(in the rows, 128 means zero)
Each path below is one point turned by a fixed rotation once a step. After each direction that follows a path, write how fast that rotation turns it, in degrees a step (0 if it stays still).
Each turn is a multiple of 5 degrees from 10 to 175, or 0.
Each row of a path follows its step; steps can be skipped.
Rotation 1:
step 1: [137 149 139 124 137 140 129 123 134 135 125 136 141 133 141 123 125 134
 122 120 131 126 110 120 118 132 129 138 129 118 120 121 134 118 124 122
 126 125 136 115 122 138 145 136 141 126 125 131 133 126 131 123]
step 2: [131 134 138 128 140 118 126 142 133 122 135 131 123 114 124 129 129 126
 116 129 135 120 118 126 130 131 135 124 135 133 116 116 142 129 139 125
 111 131 115 121 128 136 139 142 130 128 130 122 126 108 122 118]
step 3: [140 112 118 129 124 131 126 143 134 119 118 142 132 117 125 122 133 116
 123 131 127 111 132 121 133 137 127 123 136 118 133 129 127 117 139 131
 107 133 126 126 122 130 133 125 143 126 137 128 144 127 130 129]
step 10: [133 132 135 121 138 137 132 134 128 127 117 139 138 131 148 126 136 133
 123 120 129 113 112 130 138 126 126 116 124 126 126 125 132 116 140 119
 120 129 126 125 127 131 134 124 130 150 125 133 133 111 120 118]
step 15: [127 128 125 125 126 125 129 141 141 123 117 123 132 114 121 136 131 122
 125 125 122 119 124 129 113 132 116 128 124 108 118 141 137 114 137 136
 145 124 133 125 130 129 130 128 144 144 126 125 117 125 124 131]
step 18: [144 129 138 132 130 122 115 135 117 111 116 125 142 128 133 123 134 120
 129 131 140 130 113 116 132 136 130 123 132 124 122 136 135 128 126 133
 127 135 134 120 115 141 121 130 130 145 119 135 130 122 120 133]
step 19: [141 139 130 124 127 148 129 137 127 131 128 135 132 119 134 131 129 129
 122 122 118 116 110 124 122 149 131 117 122 126 130 126 135 122 111 134
 120 129 136 123 142 135 128 133 135 133 122 125 133 118 115 125]
step 21: [138 119 119 125 129 130 114 137 139 124 132 140 140 136 122 136 143 123
 126 123 144 127 114 120 128 121 126 120 134 139 134 123 127 120 139 127
 111 126 133 135 113 123 146 134 133 124 132 133 132 121 131 126]
step 22: [133 127 130 132 136 120 119 135 125 108 129 150 134 118 143 126 125 119
 131 116 124 129 124 118 112 124 128 129 128 116 136 131 130 115 127 123
 127 129 133 130 138 132 143 143 136 131 128 131 126 129 140 124]
step 26: [126 127 122 141 125 131 128 134 123 120 120 119 144 123 126 132 125 136
 127 126 125 117 112 122 111 129 125 129 135 127 136 111 136 126 138 127
 134 133 148 132 128 143 128 130 133 138 124 145 136 127 122 137]
[130 123 122 125 125 126 129 129 130 126 129 127 129 128 126 126 128 130
 128 129 133 127 130 127 125 126 130 124 128 128 122 127 128 131 127 128
 130 127 126 128 125 129 125 129 133 128 124 128 129 129 126 128]  120
[129 129 127 127 129 130 125 128 124 129 128 127 127 127 125 129 128 125
 129 127 135 125 129 131 128 127 124 126 127 128 132 128 130 128 130 128
 124 128 130 128 129 127 124 131 127 127 128 132 128 130 124 121]  135
[130 129 130 126 133 127 129 126 126 125 128 129 133 129 132 129 129 131
 126 128 129 130 127 130 126 127 133 129 129 128 126 130 131 129 129 127
 130 127 130 128 131 131 126 133 125 131 129 133 129 131 130 129]  85
[127 130 129 126 125 125 126 128 127 126 127 125 126 129 127 128 132 125
 128 130 132 127 127 128 130 130 130 129 131 130 128 129 133 133 124 130
 129 128 126 133 127 128 131 130 124 126 127 129 126 124 129 129]  155
[130 130 127 125 128 131 127 125 131 133 132 126 128 133 128 130 126 126
 132 129 124 129 129 132 123 130 129 131 131 127 126 129 130 130 127 129
 128 128 128 126 126 130 128 128 129 125 128 128 129 126 128 124]  95
[130 129 128 127 125 130 128 125 127 128 129 128 130 128 126 125 131 135
 126 129 128 124 132 129 128 126 126 128 129 125 131 125 128 129 126 127
 127 126 125 128 128 130 130 123 126 132 128 130 131 128 133 126]  110
Rotation 2:
step 2: [119 125 129 130 133 119 135 129 130 128 104 120 122 146 123 129 136 130
 122 134 128 127 141 119 126 131 136 130 136 123 124 127 130 125 111 132
 124 125 110 123 130 124 106 126 130 113 117 133 118 135 129 126]
step 3: [130 123 124 127 123 129 129 128 111 126 126 123 137 131 125 117 138 128
 109 117 126 138 142 123 131 137 125 132 128 124 126 120 116 129 130 127
 101 129 130 118 148 121 120 121 124 127 134 131 132 113 127 130]
step 5: [116 119 133 125 128 133 129 123 106 146 142 137 132 140 120 139 118 135
 132 135 117 127 131 127 135 116 122 124 137 135 121 124 130 122 128 125
 124 123 136 130 123 120 123 119 134 126 118 140 119 124 127 109]
step 6: [112 117 131 136 129 125 134 136 132 133 138 125 128 129 132 137 137 130
 123 133 116 111 117 121 128 128 122 131 125 110 122 123 125 124 118 141
 121 137 128 126 122 113 116 128 128 145 128 144 140 133 118 130]
step 11: [129 121 112 132 125 130 122 120 117 128 129 135 132 133 124 152 131 139
 124 127 115 121 120 135 147 126 130 129 129 118 126 125 137 116 132 135
 130 125 130 134 146 120 118 134 124 118 136 139 133 128 138 117]
step 18: [107 118 138 131 120 128 132 134 117 138 122 124 127 133 135 130 130 124
 127 127 126 117 126 118 113 122 127 117 114 131 109 134 119 124 120 126
 125 121 135 135 118 116 119 123 115 129 138 140 122 116 122 131]
step 20: [128 141 131 141 115 114 120 123 123 134 126 126 131 143 124 124 123 133
 127 117 137 130 130 128 142 120 126 133 137 110 121 150 115 137 129 124
 118 120 140 137 131 129 124 124 137 120 121 126 127 132 121 132]
step 21: [114 123 136 129 137 122 126 126 123 116 134 138 125 125 123 117 127 142
 132 126 118 121 127 144 129 132 123 135 131 131 128 131 117 113 125 142
 116 117 133 127 131 122 117 143 137 113 116 123 122 121 118 138]
step 24: [121 130 123 127 112 132 116 129 120 134 125 124 118 149 140 139 134 138
 133 105 125 125 134 118 136 134 132 129 129 136 123 123 124 112 135 125
 132 131 135 127 122 118 123 135 123 122 138 137 137 118 118 133]
step 26: [118 133 137 130 135 125 134 114 126 143 142 134 127 136 126 132 129 130
 129 115 132 128 132 129 142 135 116 124 124 116 132 145 123 131 128 140
 140 113 123 137 132 135 122 123 115 123 115 127 123 112 131 134]
[130 127 132 126 126 129 131 130 134 128 126 128 127 131 128 128 127 131
 126 123 125 127 131 126 126 130 128 127 129 125 124 130 130 129 130 126
 129 129 133 132 127 129 128 126 126 131 126 128 129 127 130 128]  175
[127 126 130 127 130 128 125 130 124 128 126 128 132 129 129 126 124 128
 126 130 127 127 131 125 128 129 126 132 127 130 130 129 131 127 125 127
 133 126 130 127 125 128 127 132 127 124 126 129 129 123 131 128]  135
[128 129 128 128 131 129 127 127 132 129 126 130 129 128 130 128 130 123
 126 125 126 126 128 125 128 128 129 124 129 128 129 126 128 127 131 126
 130 127 122 129 132 134 126 129 126 126 131 127 126 126 133 126]  25
[126 126 132 130 128 129 133 126 125 126 127 128 126 127 131 128 131 128
 126 125 123 124 131 128 123 126 128 130 130 131 131 127 128 129 127 126
 126 131 126 129 128 123 129 131 129 129 131 127 128 127 125 127]  115
[128 127 130 124 128 129 125 130 127 127 128 130 125 126 131 126 126 132
 124 125 129 131 128 128 124 125 127 128 125 124 126 129 127 130 126 131
 130 126 124 126 127 129 129 128 135 128 131 130 129 129 128 125]  170
[127 126 134 130 128 125 127 128 132 126 126 128 126 130 125 125 128 124
 129 126 128 129 125 131 132 126 130 127 127 128 133 130 129 129 126 126
 127 123 127 125 129 128 127 130 131 132 125 130 130 127 128 130]  55
[123 130 125 127 131 123 126 127 127 127 128 124 126 129 130 129 127 128
 132 127 129 127 125 126 124 131 131 128 132 126 129 130 127 130 125 124
 133 129 129 128 128 128 125 125 127 132 130 129 130 126 127 127]  60
Rotation 3:
step 3: [128 119 119 136 136 130 142 112 126 115 124 137 133 123 127 121 131 125
 128 139 121 124 112 122 124 135 123 118 123 139 112 133 115 135 115 127
 137 132 125 132 122 124 137 135 129 134 118 130 106 130 129 109]
step 11: [130 123 117 143 134 115 125 125 128 140 126 139 124 121 125 118 128 134
 133 138 142 122 129 124 123 128 134 123 123 145 126 136 132 123 135 124
 140 154 138 137 133 125 123 119 112 118 138 141 129 131 124 130]
step 12: [135 125 105 125 126 118 129 141 139 144 128 129 135 119 129 123 136 138
 121 129 132 129 132 152 148 126 133 138 131 139 122 135 127 123 128 123
 118 143 126 125 129 138 120 129 127 116 133 117 136 130 129 123]
step 13: [144 131 126 123 130 133 120 128 113 140 131 132 138 131 132 138 123 131
 132 130 131 104 132 150 141 126 129 126 130 127 118 137 115 137 125 121
 112 125 136 140 114 130 121 121 135 131 134 139 128 129 133 122]
step 15: [121 119 134 126 123 137 132 126 137 134 139 123 121 120 118 120 126 134
 131 136 132 142 131 142 131 115 141 138 126 126 135 131 133 118 125 126
 121 150 149 126 126 126 127 118 125 130 131 139 123 151 125 122]
step 16: [118 123 146 122 129 133 133 130 128 142 138 123 140 129 118 122 136 135
 129 124 128 121 148 134 133 122 133 131 131 146 116 129 128 127 137 119
 115 141 132 143 128 115 113 121 125 117 114 124 128 125 130 126]
step 17: [137 138 135 126 132 140 133 120 130 143 146 130 134 122 136 125 117 132
 123 124 125 113 131 137 122 131 130 123 135 129 119 129 122 127 126 121
 121 146 130 127 121 128 138 133 122 129 131 109 120 108 124 108]
step 20: [131 137 140 120 129 140 140 135 130 132 137 129 137 131 114 117 135 139
 124 118 119 146 123 140 115 128 128 129 127 141 116 141 131 122 128 136
 124 137 117 125 135 117 127 138 144 136 128 123 115 130 132 123]
step 23: [122 133 131 130 131 140 109 136 128 133 126 143 115 131 119 125 126 134
 112 123 128 136 128 136 126 127 136 135 138 124 120 134 116 106 125 133
 128 127 118 128 127 138 154 128 144 124 120 133 133 136 131 128]
step 25: [126 146 118 123 134 130 133 131 133 137 121 135 117 124 126 135 117 141
 125 130 126 136 109 120 116 141 122 123 114 128 125 125 137 128 140 138
 136 140 130 139 118 114 125 130 130 139 128 135 135 127 120 111]
[127 129 126 130 129 129 130 129 128 130 124 133 128 127 128 132 127 127
 124 125 129 132 124 123 130 126 129 124 125 127 128 131 130 128 130 127
 127 124 126 127 128 126 131 129 130 121 129 130 128 128 129 127]  20
[129 124 130 126 127 128 124 125 125 125 128 125 128 129 128 128 125 129
 128 127 133 130 129 128 127 126 132 127 129 125 128 131 127 128 128 129
 126 124 125 130 129 131 134 125 128 130 132 129 130 127 125 129]  80
[127 125 125 128 127 128 128 133 129 127 128 131 125 125 126 127 128 129
 126 129 129 129 126 126 129 128 129 131 127 126 134 128 130 128 126 129
 130 128 131 133 133 128 128 123 122 129 127 127 127 128 128 126]  100
[130 129 126 124 134 126 127 129 125 130 126 129 129 131 127 127 130 130
 129 133 130 131 128 125 126 129 127 127 132 123 125 127 130 128 129 132
 132 128 128 129 127 133 126 128 128 127 127 128 131 129 131 126]  20
[128 123 128 133 122 129 131 126 124 130 125 130 123 129 126 126 129 128
 129 131 128 129 128 127 131 129 131 128 129 128 125 124 129 124 127 128
 128 130 126 129 128 129 127 129 130 127 129 125 128 131 126 131]  95
[127 128 125 128 127 130 126 130 125 130 128 127 130 125 131 125 130 128
 124 128 132 126 125 128 132 129 126 125 128 128 130 126 124 128 125 125
 130 126 127 129 125 132 131 130 131 133 125 129 126 129 130 128]  70
[127 127 126 130 130 126 123 129 133 129 129 125 129 129 132 123 126 122
 128 131 129 129 127 128 128 128 130 127 128 131 129 127 134 126 127 129
 128 127 129 128 127 128 127 128 130 128 126 130 131 132 123 126]  100
[126 125 132 131 131 127 127 128 126 125 129 129 126 130 125 128 132 130
 129 130 128 124 127 130 132 129 122 127 127 130 129 130 133 128 128 131
 126 127 128 127 124 129 131 123 130 127 127 130 127 126 129 128]  140
Rotation 4:
step 1: [133 128 134 118 144 130 125 119 133 138 128 128 104 125 132 129 135 142
 138 139 129 115 112 122 127 125 118 125 125 124 122 122 119 129 145 136
 140 118 128 132 127 130 139 138 128 118 129 147 127 132 130 127]
step 4: [131 133 135 128 131 138 139 132 127 126 121 122 118 130 134 115 128 139
 129 133 131 115 114 130 134 157 119 131 141 132 124 131 127 127 125 131
 141 129 136 137 141 126 118 141 133 118 119 134 117 129 120 117]
step 11: [118 122 126 146 128 139 125 129 141 125 137 126 125 128 121 137 144 130
 124 124 133 125 129 117 110 140 134 114 145 140 133 127 118 123 137 119
 130 107 137 122 130 134 120 127 126 121 132 126 133 124 123 135]
step 15: [130 139 133 121 122 138 138 137 125 121 127 143 131 122 134 120 137 118
 123 130 126 110 136 133 128 139 120 134 124 145 123 115 135 137 123 122
 132 117 150 128 131 128 124 136 133 135 126 138 121 119 113 137]
step 16: [125 146 130 116 128 132 132 139 124 131 126 136 124 132 141 141 133 136
 136 115 131 130 134 129 140 132 133 136 136 131 118 126 118 128 109 134
 128 128 133 117 129 151 128 139 122 128 137 141 116 137 123 127]
step 19: [119 139 132 135 137 138 126 146 142 128 133 127 114 121 125 142 132 126
 126 122 112 129 125 134 129 141 142 117 132 119 130 120 123 130 133 121
 130 109 136 117 122 138 129 135 131 118 137 140 121 131 137 125]
step 21: [116 138 128 133 137 135 116 115 125 137 136 140 129 126 139 126 127 146
 146 143 135 130 119 124 119 124 122 119 121 119 139 127 128 123 118 118
 122 123 132 125 130 124 137 134 145 129 127 110 123 129 128 121]
step 22: [114 130 123 138 134 138 127 139 132 125 120 126 116 128 129 136 117 139
 118 151 126 131 125 129 125 137 126 118 142 122 147 125 126 138 132 123
 136 120 134 136 121 129 131 123 133 123 135 120 121 115 109 126]
step 25: [129 129 147 132 115 116 129 123 136 130 129 119 123 142 144 130 125 137
 121 136 122 117 136 122 130 135 131 126 138 126 136 131 129 134 112 124
 112 129 129 139 119 124 128 114 129 133 133 116 112 123 112 130]
step 26: [135 118 150 132 119 138 133 132 132 135 132 119 129 119 136 136 136 114
 132 149 119 115 135 132 123 134 123 128 112 128 137 126 122 129 118 126
 139 132 127 125 136 138 117 128 118 128 127 130 118 123 113 134]
[127 125 126 124 132 129 128 129 127 127 122 125 126 130 127 133 128 126
 128 128 132 130 131 126 130 128 126 131 128 125 131 132 130 125 126 129
 130 131 128 129 131 130 126 131 127 129 129 127 126 124 128 127]  175
[132 126 130 127 131 131 128 123 132 128 129 127 127 127 125 128 127 133
 126 124 130 128 128 129 131 128 127 129 131 132 127 129 128 129 128 129
 129 128 128 128 129 124 124 132 126 128 125 130 135 128 128 129]  10
[131 127 134 127 127 130 127 126 127 130 132 130 124 130 126 132 127 126
 128 130 127 128 128 127 128 128 129 124 125 125 127 128 132 128 129 125
 125 128 128 129 128 127 123 125 127 129 127 131 127 127 133 125]  55
[130 129 127 128 127 126 131 127 126 130 129 124 124 124 129 130 126 131
 126 133 126 132 129 127 130 127 127 127 125 131 132 126 127 125 130 126
 133 130 125 128 127 128 130 127 131 127 124 131 129 126 127 128]  85
[124 127 127 131 127 129 129 130 129 129 125 125 127 129 127 131 126 132
 128 124 129 131 130 127 128 126 130 128 133 130 130 128 130 131 128 122
 124 130 127 126 125 129 129 124 126 126 131 132 128 128 127 128]  130
[128 126 130 130 128 128 128 128 132 126 127 128 127 128 125 127 124 131
 130 131 126 130 122 130 129 128 126 132 129 123 129 123 129 128 123 127
 127 125 126 130 129 127 130 131 130 126 130 130 127 128 128 124]  20
[126 130 127 130 125 132 130 129 131 132 134 128 130 129 127 129 130 127
 128 129 132 132 130 129 129 123 126 126 128 128 127 126 128 129 124 130
 131 130 129 123 129 128 128 130 128 128 128 126 127 128 131 125]  135
[127 125 127 128 128 128 131 125 128 132 129 129 128 125 127 132 127 128
 129 131 131 128 126 132 133 133 124 128 127 126 128 129 127 132 131 128
 126 131 127 128 129 128 129 126 129 128 130 125 127 132 128 132]  85
